In the data rows, the value 128 means zero.
Here are some rows, each followed by its group. Rows of different groups can look alike.
[158 122 131 117 131 139 132 165 164 153 139  97 158 153 128 134 147 141 146 133  90 111 138 144 156 106 125 131 110 125 162 117  79 150  97 138 151 148 117  90 155 156 125 124 126 148 149 122 149 140 152 138 122 120 123 116 157 133 168 146  97 122  92 137] AT
[110 123 110  91 127 117 128 125 106 114 125 201  90 109 145 129 105 119 107 122 132 101 117 128 109 152 114 126 117 116 142 126 102  98 122  91  99 108 107 125 115  99 133 116 100 108 100 112 111  90 101  92 103 110 112 110 148 120  79 125 235 104 113 100] Lg
[127 127 106 125 107 117 106 129 105 153 127  89 135 151 143 107 129 120 148 124 119 103 152 134 149  97 118 107 101 117 141 105 133 118  91 123  89 156 109 127 156 139 116 116 139 155 117 114 129 125 119 124 129 112 115 107 126 109  71 153  91 133 224 138] AT
[116 103 110 168 110 115 110 105 123 129  91 143 115 119 141 105 107 125 158 144 112 169 151 162 127 164 165 111 150 138 122  99 141 125 142 173 196 126 122 104 131 194 138 128 115 125  99 136 134  95 124 145 104 132 124 110 124 113 205 122 146 131 153 111] XU
[ 80 114  69 107  69 130  70 115 122 131 114 153 108 128 104  71 101  73 125  94 168 165 115 152 126 111 131  72 116  87 102 123 108  71 139 105 112 139 124  81 133 115  85  87 117 138  72  84  81 105  71 104 115  81 128  71  79  74 120 123 157 139  91 117] Xn
[157 139 104  82  93 147 150 143  96 102 142  98  88  99 136 106 138 151  93 110 105 112 146 132  96 106 103 149 109 103 137  88  72  88  97  81  86  81  94 107 103  86 125 127  87 155  88 100 156  80  88  82 144 121 100 148 149 151 131 155  98 128  89  85] Lg
[108 124 168 139 167 131 138 128 149 146 127 117 143 136 164 170 126 133 139 119  83  98 132 140 108 146 112 123 131 113 196 109  72 196 149 163 211 106 150 124 113 231 146 113 143 108 195 194 108 155 112 130 128 108 144  79 132 106 111 139 140 116 119 132] Pp
[119  76  99 107  99  80  98  75  90  96  76 166  82  94 109 100  75 111 118 131 121 108 120 181  92 115 133 100 118 113 107 126  94 109 141  95 116  92  89  78  97 119 124 125  82  89 109 120 120 105 112 106  77 118 130  82  90 102 100  91 199 105  99 119] XU
[112 120 133 120 134 141 118 212 108 115 140 131 134 113  93 135 208 155 109 102 151 113 101 111 143  97 149 131 116 150  92 104 192 134  95 118  88 117 140 150 148  68 117 149 134 143 135 115 119 120 135  98 142 145 115 124  95  94 164 111 133  80 118 133] KD
[112 170 188 129 167 138 128 161 152 154 121 161 145 152 145 215  90 142 147 125 144 103 139 128 113 161 116 250  82 118 144 145  90 144 159 128 141 112 152 137 106 144  99 119 146 111 145 159 113 131 144 128 175 113 152 188 175 255 140 146 149 122 103 137] Pp
[161  94 142 169  85 106 105  96 113 120  96  74 107 119 136 154  91 129 135 105 116  80 127 128 116  77  97 149  80  98 140  84  99 176  76 171 168 115  89  77 120 146  97  97 107 116 175  97 137 178 176 171  96  91  95  97 113 153 108 102  73 113 209 127] AT
[174 175  96 100 183 109  87 142 116 124 166 101 109 122 171 181 198  84 118 132 194 116 165 141 119 109 124 180 113 126 141 122 149 110  99  99 107 204 116  88 125 109 128 129 108 207 110 123 171  99 111  99 159 123 121 128 205 112 154 157 103 137 148 110] Lg
[145 141 146 149 146  85 125 146 126 173 151 110 155 172 139 148 150 169 155 156 140 118 160 179 144 154 146 144 141 121 138 166 149 168 144  89 153 105 176 148 148 158 168 151  81 110 160 143 130 151 157 147  91 143 173 144 146 147 118 167 122 113 107 169] Pp
[151 150 122 113 123 112 124 154 131 129  96 142 122 129 143 124 152 116 122 138  92 166 117 163 134 156 128 122  91 139 138 122 142 124 140 110 119 125 131 151 129 123 129 130 124 123 123 137 126 112 126 110 115 148 129 123 120 123  70 123 113 102 102 115] Bb
[159 149  97  93 184 176 126  86 107 114 151  73 101 112 131 164 150 152 108 123 144 153 148 148 109 143 115 178 157 115 130 138 152 101 109  92  98 184 107 149 116  99 163 173  99 186 101 113 194  92  97  93 140  93 112 180 155 156 152 155 102 159 129 100] Lg
[136 107 165 130 162 107 144 109 128 123 108 117 122 120 112 188 111 110 105 131 107 136 109 204 130 118 123 172 109 148 110 116 153 147 254 117 120 118 125 105 124 126 122 125 121 118 147 138 121 132 146 129 109 143 121 225  99  82 148 116 125  97 168 108] Bb
[107  81 124 175 126  87  75  81  94 102  80 116  88 100  91 129  86 145 104 117  82 134  96 135  97  92 148 126 134 150  87 104 100 135 116 108  93  98  94  82 102  95 112 149  87  96 142 108 154 196 131 171  81 144 108 126  95 104 135  95 112 141 139 106] XU
[140 117 115 163 115 132 116 117  93 147 116 128 116 145 135 117 118 131 146 151 120 150 140 103 143 104 153 109 138 121  88 103  68 126 106  73  96 144 140 114 147 185 144 145 121 142 130 144 140 102 123 160 119 139 152 116 136 118  93 142 117 113  97 129] Xn
[106 173  89 220  89 183  88 105 134 116 178 110 159 171 174  89 174  96 192 118 131 128 174 133 201 123 144  89 128 109 127 135  96  94 111 216  80 193 135 118 200 171 109 110 209 166  96 109 106 161  95 216 153 105 141  90 102  87 128  92 113 153 122  90] Xn
[ 93 108  90  83  91 116  91 131  89  99 129 152  88  96  79  93 131 100  92 106 148 108  83  89  99  79 103  92 116 103  76  89 142  87  89  81  83 106  95 129 104  84  97 114  90 116  88  98 110  81  88  83 132 108  97  90  91  94 102  91 144 103 189  89] KD
[185 156 232 144 108 209 149  90 171 178  96 128 163 166 153 172 150 232 172 173 143 131 138 168 175 145 147 109 151 166 129 158 108 164 129 143 159 191 158 174 170 163 166 166 164 192 163 109 193 117 164 142 177 158 163 115 173 209  74 176 130 195 145 162] AT
[137 150 114 138 115 129 114  95 162 145 154 135 156 141 148  90 152 129 139 149 123 153 130 112 162 153 143 114 128 138 145 122  88 129 135 136 151 139 164 151 112  92 139 142 139 139 126 140 138 140 128 135 156 137 142 114 136  91 130 138 138 114  71 129] Xn
[143 163 169 104 171  93 172 149 123 109 136 131 115 107 139 173 164  98 102 117 105 133  95  88 126 114 108 168  93 132 135 102 106 102 131 105 113 103 114 164 110 116 108 109 116 104 116 128 105 105 116 104 132 142 107 169 110 170  87 101 134  84 156  94] Bb
[121  87 126 141 145  96 146  90 105 112  89 135  97 109 109 107  93 168 127 142 103 159 120 109 108 114 173 143 156 163 105 126 140 160 133 118 116 107 105  90 113 117 135 175  98 106 151 132 177 143 161 131  91 169 133 145  95 108  82  84 137 179  89 158] XU
[ 99 109  83 134  84 123  83 110 130 134 109 115 124 136 108  84 112  88 152 111  95 136 144 219 133 140 149  84 149 103 125 140 100  87 127 130 139 133 128 110 140 113 103 102 124 133  87 100  98 132  90 131 111  98 118  84  96  86 167 130 109 104 122 147] Xn
[132 112 115 113 115 126 114 114 134 142 109 140 128 138 130 116 116 130 148 146 109 122 149  93 131 161 119 113 149  99 164 155 114 126 114 124 135  99 134 113 139 139 143 138 130 118 128 141 134 126 129 123 114 132 153 114 135 116 102 135 142 130 165 139] Pp
[106  90 191  90 193  99 145  91 104 111  91 136  97 108 166 122  95 154 104 119 135  96 154 124 105 208 109 185  89 112 171 160 122  98 125  89  95 104 103  92 109  94 166 110  97 105  97 111 105  89  99  89  74 105 108 190 105 191 127 107 137 128 129  97] Pp
[107 117 141 143 194 127 219 142 104 144 139 127 161 142 117 210 139 143 137 148 128 149 130 133 169 121 157 141 139 164 113 116 128 126 126 142 126 152 118 138 157 130 144 158 145 149 171 142 153 151  96 148 141 150 143 201 136 130 158 137  90 124 126 141] KD
[103 157 192  96 118 104 114 162  99 107 160  81  94 105  86 196 158 106 100 111 123  89  91 141 115  85 102 185  89 104  84  83  95 106  81  96  90 115  95 157 117  91 103 104 105 114 104 103 117  96 106  96 162 100 101 133  92 193 102 102  79  93  92 103] AT
[111  88 119 115 121 148 120 115 161 162 130 174 122 161 102 121 106 136 158 158 216 149 149 167 158 131 153 119 148 151 134 157 135 135  77 136 148 136 131 171 162 152 118 151 180 131 136 149 146 160 135 154 178 143 163 120 144 121 129 148 126 131  81 133] Xn
[121 149 157 194 132 176 168 102 134 141 153 104 139 138 114 126  78 200 131 133 159 109 126 123 118 105 124 191 137 101 111 132 125 133 139 200 108 120 166 150 125 125 142 124 177 119 136 141 119 101 199 163 154 118 141 169 134 195  98 134 144 145  85 196] Pp
[139 126 127  76  87 104 127 132 119 120 172 189 113 118 179 128 169 108 114 130 139 129 107  85 124 188 121 126 105 128 193 113 148 111 180 102 109 115 119 168 122 113 122 121 114 116 110 126 102 103 104 102 173 133 118 126 151 128 135 113  71  94 123 106] Bb
[185  94 160 180 117 103 108  94 109 119  91 163 105 115 202 164  98 140 146 159 118  98 138 132 112 211 153  90 136 152 185 146  84 208 156 177 149 114 111  96 119 207 134 153 103 112 205 195 149 183 208 178  95 184 150 210 112 125 163 111 159 122 195 104] XU
[112 122  93  95  93  75  93  76 116 137 153  70 179  88 130  94 125 104 130 123 149 102 123  96 188 138 138  94 123 117 130 130 140 102 122 108 144 126 150 152 139 150 115 116 177 133 101 114 113 200 103 192  72 111 136  80  82  95  89 129  97 109 107 123] Xn
[174 120 163 130 156 107 118 146 168 124 139 129 110 121 189 117 105 111 116 130  76 164 109 189 134 193 123 161 108 115 187 115 134 163 164 142 157 117 168 153  99 151 122 125 163 116 160 129 118 115 162 140 158 123 122 117 110 136 105 115 170  97  82 108] Bb
[ 95 128  82 160  81 145  81 131 155 162  87  84 148 163 102  82 131  88 196 108 144 146 200 171 159 142 161  83 145 103 108 152  98  86 125 114 183 159 153 129 152 129  99 102 146 146  87  99  96 169  87 142  92  96 127  82  94  83  91 155 126 146 134  93] Xn
[127  73 138 144 149  77 150  72  85  91  73 113  79  91 143  78  78 131 149 142 160 164 141 152  89 157 155  99 141 178 140 148  87 173 120 206 157  88  85  76  93 162 155 136  77  86 165 145 152 215 120 205  72 175 147 149  85 151 188  85 143  88 129 109] XU
[114 109 202 117 135  76  86 162 139  92 161 115 131  89 139 179 139  78  84  99 180 102  77 122  96 153  92 211  77 121 135  84 154 130 185 115 127  88 138 156  93  82  93  92 131  88 129 142  89 116  96 110  86 113  90 223 164 145 184  86 182  72 154  77] Bb
[131 110 108 119 107  96  97 111 132 111 110  91 124 111 116 110 111 100 104 119 105 112  97 156 135 135 111 108  96 135 124 104 108 119 121 125 138 105 130  89 113 143 111 113 125 106 120 134 108 129 123 126 111 129 111 109 127 111 194 105 124  87 121  98] Bb
[102  98 131 226 139 109 161  99  98 107 100 132 112 105  86 142 103 168 102 114 154 128  93 106 120  88 144 140 165 143  83  99 134 186 130 147  89 119 116 101 126  92 107 111 110 118 184 106 137 103 185  92 101 136 105 157  98 160 130 102 173 144 111 165] KD
[170  84 166 136 236 136 142 107 160 151 141 113 152 149 208 178 134 137 143 153  83 132 136 219 142 127 146 122 130 146 171 138  96 155 113 136 148 131 138 139 152 153 145 146 154 146 148 143 147 133 154 134 141 140 116 148 167 199 146 145 113 120 119  95] AT
[133 130  98 118 108 172 118 152 125 134 144 116 172 135 100 120 146 137 130 131  72 153 122 179 179 118 167 120 119 151 109 128 131 113 124 152 118 129 159 148 155 121 137 150 174 182 123 134 145 156 136 133 152 129 134 118 128 121 152 128  97 157 107  85] KD
[ 96 141 133 107 184 194 184 161  95  98  81 122 131  99  83 170 122 197  94 109 118 124  87 144 120  81 128 179 139 140  80  89 124 129 121 116  86 134 138 175 140  86 102 140 133 133  96 101 136 118 134 118 171 134  99 175  95 103 105  94 124 117  86  90] KD
[131 158 134 134 135 150 135 134 143 150 145 133 152 150 112 136 158 149 145 142 168 120  79 121 128 130 133 132 146 134 119 117 102 142 152 122 131 127 158 157 134 135 151 133 128 128 152 149 129 137 152  88 161 128 150 132 144  98 150 144 136 114 169 146] Pp
[116 150 145 153 146 160 146 155 180 118 155 103 174 172 180 137 118 163 168 127 136 106 159 203 115 111 119 112 117 121 178 117 109 167 103 112 121 114 124 123 121 173 131 121 175 114 167 130 116 155 128  79 155 113 100 144 175 146 119 146 105 141 105 158] Pp
[154 148 144  73 144 111 145 152  81  87 147 183  76  87 108 146 146 127  81  96  82 143 125  96  85 140  88  99 124  90 128 133 112  75 180  71  73 129  82 125  91  73 140 140  75 134  75  89 136  68  76  71 119 139  87 138 154 144 138 132 100 110 128  74] Lg
[163  99 133 123 135 109 136 229 143 125 221 211 137 123 145 137 219 112 119 133 147 232 111 137 146 100 127 116 106 153 141 117  76 138 152 118 134 120 144 140 127 105 124 126 138 121 124 150 124 123 139 120 229 104 124 133 161 135 180 117 110  99 145 111] Bb
[110  70  92 169  91 144  91 134 158 165 132 109 150 159 159  90 132 101 192 122 183 108 184 108 119 119 123  92 107 114 158 131 120 100 108 191 178 118 130 132 125 183 114 114 151 118  98 112 111 200 101 139 135 110 135  92 107  94 131 158 108 193 126 222] Xn
[153 152 107  86 169 176 102 127 149 156 156 123  99 155 164 143 153  94 150 165 101 144 189 116 152 138 158 141 143 158 161 108 168 143 107 126 137 153 150 153 156 141 158 159 143 154 143 145 157 128 144 125 156 142 157 144 188 168 185 130 104 156  85 141] Lg
[115 144  95 138  95 146  96 172 143 151 127 120 187 150 122  96 167 105 145 126 101 141 138 105 186 131 155  96 138 120 119 142  80 103 120 137 133 151 147 167 162  98 118 119  98 155 106 116 116 134 107 160 112 113  98  97 112  91 142 145 122 129 111 146] Xn
[110 175 193  84  98 111 195 183  98 105  97 111  92 104 117 120 120 114  99 114 104 112 113  98 100 123 107 189 110 106 115 119 108  92 112  86  89 121  98 113 108  91 127 127  92 121  92 104 123  83  93  85 132 139 104 191 138 113 123 112  93  99 109  93] Lg
[137 137  94 119 113 119 114 141 137 132 107 179 133 133  97 114 139 122  96 140 124 134 118 100 142 194 133 114  88 143 110 125 156 126 144 116 128 127 139 137 133 130 121 135 131 128 126  95 132 119 128 117  96 136 132 113 135 115 152 126 115 106 133 118] Bb
[116  96 109 141 109 105 109  95 114 121  95  91 106 118 161 110  99 122 119 126 116 105 187  98 114 103 118 108 104 121 159 112 162 119  94 177 140 113 108  99 120 186 120 121 106 115  95 118 115 197 121 168  96 113 118 108 115 111 133 113  93 192 144 239] Pp
[100 152  85 134  84 177  84 123 131 138 134 153 167 138 113  84  97  92 134 111 170  89 125 131 102 123 107  86 155 106 109 133 122  90 177 146 122 101 136  92 108 124 104 105 110 101  91 105 101 149  91 144 156 100 138  86  97  87 151 110 168 170  88 165] Xn
[174 255 126 136 122 130 142 255 172 143 107 145 164 140  89 119 184 129 139 138 147 164 129 110 173 126 144 111 129 180 176 136 133 165 105 144 160 139 173 224 138 112 147 146 134 138 164 178 139 147 111 143 198 172 143 149 215 154  85 136 150 115 106 128] Bb
[140 111 107  78 158  94 135 112  88  95 112  93  83  95 104  97 115 104  90 103 117 108 103 108  91  99  97 138 102  98 126 109 131  81  94  76  80 112  88 113  96  81 117 116  82 112  83  94 114  76  83  77 102 115  94 103  86 157 135 109  94  91 111  82] Lg
[135 116 159  90 162 143 160 171 102 109 169  88  96 108 189 103 165 188 103 119 132 101 192 107 105  96 110 158  99 111 186 107 154  96  90  87  92 172 101 136 112  95 114 116  95 130  96 108 174  87  98  87 145 110 107 157 187 162 117 189  89 165 139  95] Lg
[126 185 142  78 144 126 143 178 131 138 191  98 125 137 112 105  91 131 134 121 129 117 125 146 125 119 130 140 127 131 110 133 111 156 115 136 121 124 114 127 132 124 139 130 156 125 157 106 127 138 154  87  99 125 137 141 131 144 106 134 118 113 118 127] Pp
[134 127 110 128 111 194 111 131 151 156 169 143 144 155 148 111 163  98 107 144 102 170 170 198 153 164 156 110 108 137  90 176 141 124 137  92 139 153 151 159 159 142 136 138 143 133 122 135 132 129 124 126 170 131 155 110 103  88 121 177 117 178 174 140] Xn
[116  90 127 109 130  83 128  89 105 100  88 135  98  97 149 128  92  88  92 107  90 104  84 217 108 106 100 127  82 119 147  91  98 119 137 106 116  95 104  91 100 119  98 100  97  94 119 132  96 107 121 107  90 113  96 128 105 101 123  93 139  77 152  86] Bb
[119 123 100  95 101 135 101 189 108 116 255 130 103 115 166 100 255 111 111 123 101 153 194 146 112 147 116 100 150 119 138 159 116 102 130  93 100 206 108 131 118 101 124 125 103 205 103 116 119  93 104  93 182 120 116 101 119 103 116 200 133 119 125 102] Lg
[148  70 179  84 103  72 153  68  80  88  68 197  73  87 173 158  74 170  98 112 121 163 176 160  84 196 103 111 176 104 170 182 121  89 101  82  86  83  79  74  89  88 146 191  73  83  91 102 144  81  91  82  71 182 103 157  80 149 111  81  97 133 137  89] XU
[159  77 130 150 130  82  91  76  88  97  77 124  83  94 193 107  81 107 114 127 175 147 104 145  92 140 120 129 105 161 153 114 110 147 114 148 165  93  89  79  99 171 119 121  83  93 103 111 117 100 148 138  78 120 119 129  88 131 130  92 128  94 125 104] XU
[148 128 121 168 122 149 123 115 154 162 130 133 150 161 152 124 128 130 161 161 117 157 154 127 159 151 166 110 116 154 185 160 102 133 121 146 182 159 155 130 165 172 135 134 150 156  97 151 148 180 139 183 120 149 166 122 145 124 197 153 137 133 205 139] Xn
[123 108 151 149 154 121 153 109 129 138 109 101 121 134 160 154 111 126 129 135 148 113 121  82 121 111 127 149 116 129 156 123 111 171  99 130 165 121 122 110 126 120 130 126 122 121 132 129 123 151 171 123 110 122 127 150 108 153 125 108 101 109 161 123] Pp
[132 100 164 136 210  96 114 100  96 102  99  89 112 110 159 161  92  98 105 118 141 116  97 109 122 116 112 155  95 136 156 104 114 154 107  91 148 106 118 103 111  84 110 112 112 106 153 137 107 138 115 124 102 130 109 129 119 208  87  93 108  86 115  96] Bb
[150 134 134 144 118 154 135 136 162 124 105 173 153 166 142 137 134 155 168 163 102 142 160  94 151 154 155 134 118 157 138 139 135 156 158 119 153 130 161 134 155 128 168 156 154 149 155 168 151 144 119 140 137 151 172 134 162 114  72 163 146 141 147 111] Pp
[187 205 179 115 142 119 181 147 192 134 189 113 227 133 161 124 139 124  80 141  92 130 120  79 166 125 134 133 118 148 160 107  90 135 112 103 180 130 138 214 135 163 135 135 191 128 210 143 131 201 210 192 139 140 133 142 194 180 133 108 114 107 110 119] Bb
[ 94  94 144 105 144 103 145  95 112 119  94 112 104 117 157  89  97 140 163 152 163 130 180 185 115 126 145 143 128 145 101 136 127 155 112 120 149 114 111  97 120 156 144 145 105 115 155 144 176  76 115 134  97 139 143 143 111 145 155 113 114 179  91  82] XU
[ 88 105  90 125 133 108 109 107  86  91 107 154 117  90  76 133 108 111  86 101 122 156  78 209 128  74 122 131 105 157  73  86 104 140 152 124  78 116 125 107 123  78  93 123 107 118 121  91 121 126 142 123 106 160  90 132  83 133  98  86 156  95 174 107] KD
[133 151 116 100 116 134 116 155 117 123 155 136 111 123 150 118 146 133 119 132  98 110 149  93 119 167 125 117 130 126 117 105  96 110  99 100 107 131 117 149 124 110 114 137 110 132 110 124 108  99 111  99  88 133 124 116 137 118 137 155 184 128 120 109] Lg
[163  97 145 137 146 105 123  92 113 120  96 117 106 119 135 144  99 158 161 158 119 137 148 109  97 131 150 145 136 152 133 143 119 155 101 134 150 117 115  97 121 152 153  99 108 116 153 150 139 137 155 134  97 146 150 116 114 146 124 115 118 105  88 151] XU
[124 119 105 104 104 108 106 122 146 123 121  97 138 121  90 105 123 112 116 113  85 191 109 138 147 123 125 101 109 132 105 116 119 115 185 163 123 120 145 120 125 176 123 125 138 119 116 129 121  79 117 112 122 125 122 106 122 106 156 116 155  86  79 109] Bb
Which 4 groups are nearest to each row below, nearest first, going by the average distance to the group's rows?
[146  87 121 152 121  91 121  86 103 108  86  91  94 107 125 121  91 136 160 125  68 103 147 127 106  97  98 120 103 117 116 109 163 136  91 149 147 105 100  90 110 170 118 118  95 105 135 114 146 123 137  81  88 112 115 120 102 123 184 102  89 132 146 150] >> XU Pp AT KD
[106  88  91 145  91 137  92 152 149 151 152 125 165 151 200  92 149 100 146 121  92 101 106 101 176 142 135  91 137 113 154 129 192  97 126 144 142 146 152 148 152 165 112 113 166 148  97 111 108 147 100 142 123 106 105  93 106  93  93  97 123 122 182 137] >> Xn Pp Bb AT
[167 129 131 145 138 148 138 113 157 155 131 160 149 136 137 137 131 115 201 137 101 170 193  78 159  94 185 135 138 107 101 197 116 157 158 164 203 160 123 130 164 103 171 172 148 158 155 169 166 109 110 166 112 165 201 136 156 138 117 150 105 166 134 192] >> Pp Xn AT XU
Which 3 groups are nearest to each row below, nearest first, going by the distance to the group's nearest row?
[ 97 113  82 128  82 102  82  81 110 116 116 130 131 114  92  82 117  87 110 109  68 112 103 157 139  96 118  84  91 101  92 109 143  86 130 125 100 111 135 111 118 101 102 100 130 113  85 100  97 128  86 127 117  95 115  82  92  83 155 109 133  90 157 103] >> Xn Bb KD
Which 3 other groups have their centres nearest to the centre of group Bb, nearest first?
Pp KD AT
Which 4 groups are nearest to each row below, nearest first, going by the distance to the group's nearest row?
[100 114 167 113 147 151 123 164  97 104 126 189 118 102  85 176 106 126  96 113 125 124  90  90 139  86 112 170 157 139  83  97 134 164 174 143  88 140 112 209 142  88 103 144 164 137 163 103 140 145 163 138  96 139 103 171  98 121 144  98 144 153 111 161] >> KD Pp Bb XU
[106  99  89 126  89 109  90  83 117 126  99 139 111 124 153  90 102  97 130 118 112  97 147 108 107 149 111  90 147 111 105 101 102  93 140 123 115 105 117 101 112 139 110 111 110 105  97 108 106 126  96 123 100 105 155  89 101  89  82 118 139 128 128 140] >> Pp XU Xn Bb
[144 149 124 112 108 128 137 112 141 142 152 119 144 144 120  87 110 132 138 152 131 139 129 169 126 128 144 135 107 153 105 135 143 144 118 126 130 140 138 150 145 133 145 146 143 139 143 146 139 120 144 127 104 146 142 127 141 111 124 136 120 114 162 128] >> Pp Bb Xn KD
[105  93  89 139  88 102  88  93 109 115  93 110 103 114  95  88  97  97 109 117 191 100 102 161 113  98 133  90 125 111  92 110 172  94 110 136  84 111 109  94 117 102 108 110 103 111  95 108 105  88  98  82  94 105 114  89 104  91  95 108 111 154 131 154] >> Xn KD XU Bb
Group KD spreads out most along one direction. Which 3 other groups' directions of most spread are closest to that one, closest first?
Xn AT Lg
Group AT spreads out most along one direction. Which 3 other groups' directions of most spread are closest to that one, closest first?
KD Xn Lg
Which 3 other groups have their centres nearest to the centre of group Xn, nearest first?
Pp AT Bb
Which 4 groups are nearest to each row below, nearest first, going by the distance to the centre of the group?
[108  96 120 109 120 109 136  98 112  92  99  77 109 117  82 137 100 157 113 109 143  87 106 129 106  82 100 133  86 102  95  92 112 120  78 108 103 106  92 100 113 106 102 102 108 106 122  99 110 108 123 107  99  96  98 132 112 137 114 113  78 109 153 119] >> KD AT Lg Bb
[154 146 164  87 115 155 166 151  99 107 150 117  91 104 133 166 149 158 100 115 107 136 150 138 102 130  95 161 136 106 130 143 130  93 118  84  90 166  98 147 108  91 153 115  93 166  93 106 168  84  93  85 152 146 105 162 156 117 111 111 118 136 115  92] >> Lg KD Bb AT
Which 3 groups are nearest to each row below, nearest first, going by the distance to the centre of the group?
[141  98 115  78 116 107 116  98 117 123  99 116 111 121 142 117 102 133 172 121 152 136 165 158 121 132 151 115 133 145 121 142  86 129 117 192 158 119 116 100 126 163 145 147 110 118 130 141 141 200 133 191 100 139 150 117 117 113 162 117 119 101 115 170] >> XU Xn Pp
[142 172 139 130 167 135 111 211 138 146  96  93 146 144 118 169 157 138 139 135  91 115 132 159 147 108 129 156 112 129 116 103 109 145 101 128 128 147 122 156 152 131 130 129 140 110 146 126 147 131 146 113 160 122 127 104 140 128 156 140 101 120 127 124] >> AT Pp Bb
Group Lg spreads out most along one direction. Which 3 other groups' directions of most spread are closest to that one, closest first?
KD Xn AT
